rotation steps, each row followed by its count of steps
The counts run from 0 to 466.
[ -4  39  -6 -20 -31  27  -9  14   4 -58  18 -28  23   8  12 -34  18   6
   2 -17 -11  19 -24  12 -20 -19 -10 -36 -22 -33   7 -11 -27  14 -18  -3
  -5 -49   2   9  10  -6  10]  176
[-14  52   4 -13 -23 -14 -46  25   8   0   8 -34   7 -54 -17 -37  14  -2
   7  -2  -4   8  -1   0   5  10 -41 -19   1 -13  -2  51  -3   6 -29 -21
  25 -31  -8 -21   6 -19  -3]  191
[  9   5  14 -17 -20 -39 -19  17  10  34  13  24  -2   9  -4 -22 -33  31
 -15 -26  12 -11  47  15  -7  25  14  -6  22 -17 -16  -3   8 -11 -21  24
 -30 -15  -2  43   8  -3  29]  455
[ 24  32 -14  18  -6  25  41  21 -24  27 -17  41   5 -39 -16  -5  14 -28
   0  16 -14   4  44   5  -1   4  -1   7  21 -27  -9 -13  -4 -45  23  14
  31  23   7   7  12   0 -10]  295
[ 72   6 -12   5 -29  11   7   2  -8  16 -13  -9  19  25   6   6   9 -45
  18  -6  -3  17  -4  12 -14 -29  31 -10  39   7   5 -42  -9 -21  16   1
 -25  -5  30  17 -17   6  30]  332
[ 41  20 -22  -4 -31  11  -5   9  -1   6  -2 -14  -2  45  25  22  32 -24
  17 -15 -11  18 -11   8  -3 -22   3 -18  39  14  11 -47 -11 -42  17   5
  -5  -8  11  31 -24   8  21]  333
[ 41  26 -36  19  -2  11  -8 -42  10  -6  14  -8 -11 -33  10  24   3  -8
  22 -22 -18   3 -13 -28 -17  -8  -5   0  27   5   4  31 -14   4   7 -68
  29 -41   5  24 -22 -11   5]  365
[ -4  -2  15  13 -16  22   2  -9 -13 -12   4  -6  -1 -10  15  34  16 -27
  12  -4 -22 -24 -50 -32 -12  17   1  -2   2 -14 -17  32 -13  -4  20 -45
  34 -54  -4  12  33 -22 -27]  376
[ 21  -6   9  12 -18 -45 -29  -1   2  33  14 -39  34  72  -2   8  23  17
   1 -15  -5 -19  -1  13 -13  13   6  -4   5  -4 -25   5 -15 -14  13   0
  18  20  -8   4 -30 -14  21]  26
[  8   0  21  11 -31   2   9   0 -11  -1  -8 -14  29 -20 -23 -40 -14 -19
   2  35  29 -19   2  12  -9  19  -5 -14  -8 -46 -27   6   0   5 -44 -41
 -37   1  23 -26  11 -28   2]  157
[-35  -4  14 -15 -24  -6  46 -14 -15 -14  18  19   9  24  28   8  -3  -4
  16 -23   6  -6   6   5 -16  20  63  -4  15  -8  -4  27 -12  -1  29 -19
 -11 -38  -3  24  38  41   4]  403
[ -3   4  -2  19 -23 -49  -4  -9  11  22  -7 -13  18  27  10  37  47  32
   0 -49  -9 -13  16  38   4 -12   3   0  20   9  -1 -12  20 -19  26 -19
   1  11  33   6  -3  22  -4]  67
[ 16   6 -37   6  12   8  34  -8  -5   1  29   0   2 -39  -6 -13  16  -8
   2   5  16  -9  13 -10 -22 -42 -17  11 -50 -34   2   2   6  -8  13   5
  46   8 -45  22 -35  28  -2]  273
[ 21  28  -7   9  -8  -2 -24 -16   0 -12  16 -29  21  -4  -1  54  17  20
  19   0  14 -45 -30   5 -13 -24  11  15 -13  -7  11  -6  -9 -31  45 -10
  35 -29 -30   7  -9  13   3]  47
[ -7  24  -5  -3 -15  36   4 -28   9 -34   7 -31 -21 -29  -7  13 -10  -4
  14  10  11 -28  -9  -5  -2 -24 -21 -31 -21 -38  -1 -18 -41  29 -42 -32
 -11  13  -3  38  -6 -34   4]  145
[-41  23   8   4 -49  -6 -37   1   4  -9  19 -40  21 -16   7 -19  22   7
  13  22   3 -18 -20  13  12  -3 -21  -7  16  -8  13  19 -38  21 -45 -15
   1  26 -20 -15 -17 -30   4]  185
[ 58  -9  26   9   6   6  -6  31   3   5  13 -19  41  14  -2 -11 -15 -16
  -7  -9   4 -20 -11  -5 -47   1  36 -16   4  -4 -17   2 -23 -15  29  41
  20 -34  -5  12  10 -10  18]  19
[ -4  -3 -30   0  26  -2  -1 -13  20   9  12 -27 -24 -43  22 -18  29   5
   6 -21  -2  -3  19   6  19 -40 -31  18   6 -16   2   4 -12  44  44 -12
  26  16 -36   3  22  -9   9]  237
[-16  12 -10 -27  -5  30  -2 -23 -15 -18   2   7   5 -25  22  13  34  17
  26 -24  -3 -28 -32  -3 -13 -20  21   5 -24 -10  -9  27 -34  -2  24 -33
  -8 -47   1  35  24  45 -11]  401
[ 38 -13 -13  18   1   5  18 -27   2 -11  -8   6  10  -2  41  19 -15 -35
  36 -19  -3  -7   2 -12 -36   8  51 -15  18   0   6   4 -25  30  25 -37
  -7 -31  28   0  -8  -2  29]  367
[ 37  20 -12   9  15 -14  30  -7  -3  18  27   7  21  39  -6 -14 -21 -10
  -4 -10   1   8  40   3 -18  33  37 -12  38  -4 -16   4 -19 -15  40  16
  10  -9 -20  16  12  -9  43]  9
[ 49   9 -16  15  44  25   3  -3   1  -2   3 -17  30   5   3 -10  -8  -2
  -1  -9  -8 -14  -1  -1 -38  -2  20 -29   6 -10 -17 -11 -69  28  38   9
  16   0   3  22   3 -19  38]  13
[ 61  13 -18  -7  -8 -18  -5  -8 -19  32 -28   5  -6  21  12  21  10 -51
   8   4  15  -1  29  10 -19  27   7 -30  29  14  12 -43  13  -8  10   3
 -14  -3  21  -6 -18  -5  36]  327
[-14   3  60 -15 -57   3  15  18  21 -23  12 -21 -19  29  11   6 -21 -12
  21  -4   7  -1  16  19   0   2  25 -27  -7 -29   5 -25  -3  14 -37   7
 -22   6   7  38   1 -17  18]  148
[-21 -15 -29   4  10   0 -20  20   0  22 -36  -3  23 -17 -32  22  25   0
   0 -30  -2 -52  -9  24 -13 -18 -17 -10  -7  -8 -18  -9 -11  -7 -19 -35
 -21   6  43  29 -16  29 -26]  94
[ 34  20 -12   8 -15  -4   3  14  -1  28   6  29  26  27  12 -23   0   5
 -11  -6 -19   5  15   2   2  14  14   5  71  -9 -28 -15 -26 -39  31  29
   1  -2  -2  22  31 -27  27]  4
[  7 -22 -21  14  35  12  14  11   6  -5   2 -28   8 -58  -1 -40  22  -5
  15 -10   0  -6  13  13   4 -49  -6  14  -8 -16  -3  15 -18  52  51  -5
  12   1 -23  -2  26   4   6]  238
[ 42  29 -21  -5  -7  34 -25   2  -3  14 -32  -6   1  -9  -9  17  27   3
  50 -20 -28  -5 -22 -11  -7  -6   7   9  16  -7 -21   6 -26 -31  26 -65
  14 -27  19  13 -15  -9  -1]  360
[ 27 -19   6   6   3  -1  16  30 -29  18 -14  22  26 -36   3  -7   6 -47
 -11  30  24 -36  19   7 -29  10  -5   1 -29 -29 -12 -16  14 -26   3  42
  25 -11   4 -23  -1  11 -11]  285
[-42  33 -40   5   1   0  20  -4  -4 -30  42 -26  15  -7  -5 -39   6 -10
 -11 -15 -11  22   6   6  -8   0  -9  -6  20 -15  16  31 -10  37  16 -33
  28 -26 -46 -12  20  -3  12]  207
[ 18  12 -11  15  16  12  12 -12  20  -8  30   0  13 -20 -28 -28  -7  35
 -35 -20  -4 -16   4  17  14 -36 -21  -8   7 -42 -32  -6 -17  14  12  -6
  -4   1   6  47  56 -30  10]  463
[-27   7  -8 -16  -1  28  24  -9 -16 -18   1  14  22   0  16  -4  13   3
  19 -26 -10 -18 -15   1 -28   8  43  -8 -26 -11 -11  25 -23   0  34 -29
  -6 -52   5  25  30  45  -9]  402
[ 36  15  14  -2 -34 -20  -2  39  -9  56 -14   6  -8  26 -17  18   4 -48
   9  -8 -11  22  30   2 -18  40  12 -19  39  18   5 -10  16 -35  -7  19
  20   5  23  16 -25   1  16]  322
[-22 -13 -37 -17  19  10  -8  51  -6  17 -38   4  20 -13  -8 -61  25   0
  24 -25 -12   7  24  23 -13  -3   1  26   8 -22 -21   9 -18  15  33  -5
   2 -25 -11 -25  10   8  -1]  228
[-16 -19 -32  -7  -4 -40   1  -2  12   8  10  -7  -9   7  51 -23   2  -2
   9 -25  17   2  43  16  -1  -7   3  21  33   1  20 -17  -2  39  34  24
   6 -13 -34  -8   4   8  39]  235
[ -8 -26  14  42 -30  -3  15 -10 -10  11   7   4  29 -15  15  11   3 -20
  15  -5 -17 -37 -25 -15 -11  17  19   9  41 -12 -39  48 -32  15 -13 -44
  10   1  25  -9   6 -19 -21]  382
[ 36   8  13  11  23  10   5  10   7  -2   5 -19  20  31  21   1  -8 -14
   8 -12   3 -13  17  13 -26  12  47 -20  12  -5  -7 -18 -53  26  45  35
  12   7  -7  17  15 -22  43]  14
[  5  39 -36  10   4  21  30  27 -16  30 -10  33  -6 -17  -4  -7  43 -15
 -12  -1 -32   0  34   7   7   5 -33  -2  13 -36 -13 -18  -5 -42   9   3
  41  25  16  16   6  -7 -11]  294
[ 10  13 -31  25   5  16  27  -5 -11  -5  28 -20  10  31 -10  25  -1 -50
  -8 -16 -23  12 -12 -24 -29  21  -4 -36  24   1   8   2 -23   8   0 -41
  41 -12  -5  34 -20 -25   6]  340
[ 21  13  14  12 -19  15   3 -36   9  -8  10 -27 -25  -9  22  33  33   3
  27 -25 -24  -2 -28 -15  16 -20  -1 -19   3   2  -1  22 -17  28  24 -56
  36  -3  16  32   9 -26   2]  370
[ 48  10  21  47  -1 -18  -4 -23  18  15   7 -13   6 -15  12  19  -3  14
  11 -13   0 -22  15  24   1 -19  35  10  44  -9 -12  -2 -15   7  57  -3
  13  10  14 -11  30 -23  19]  40
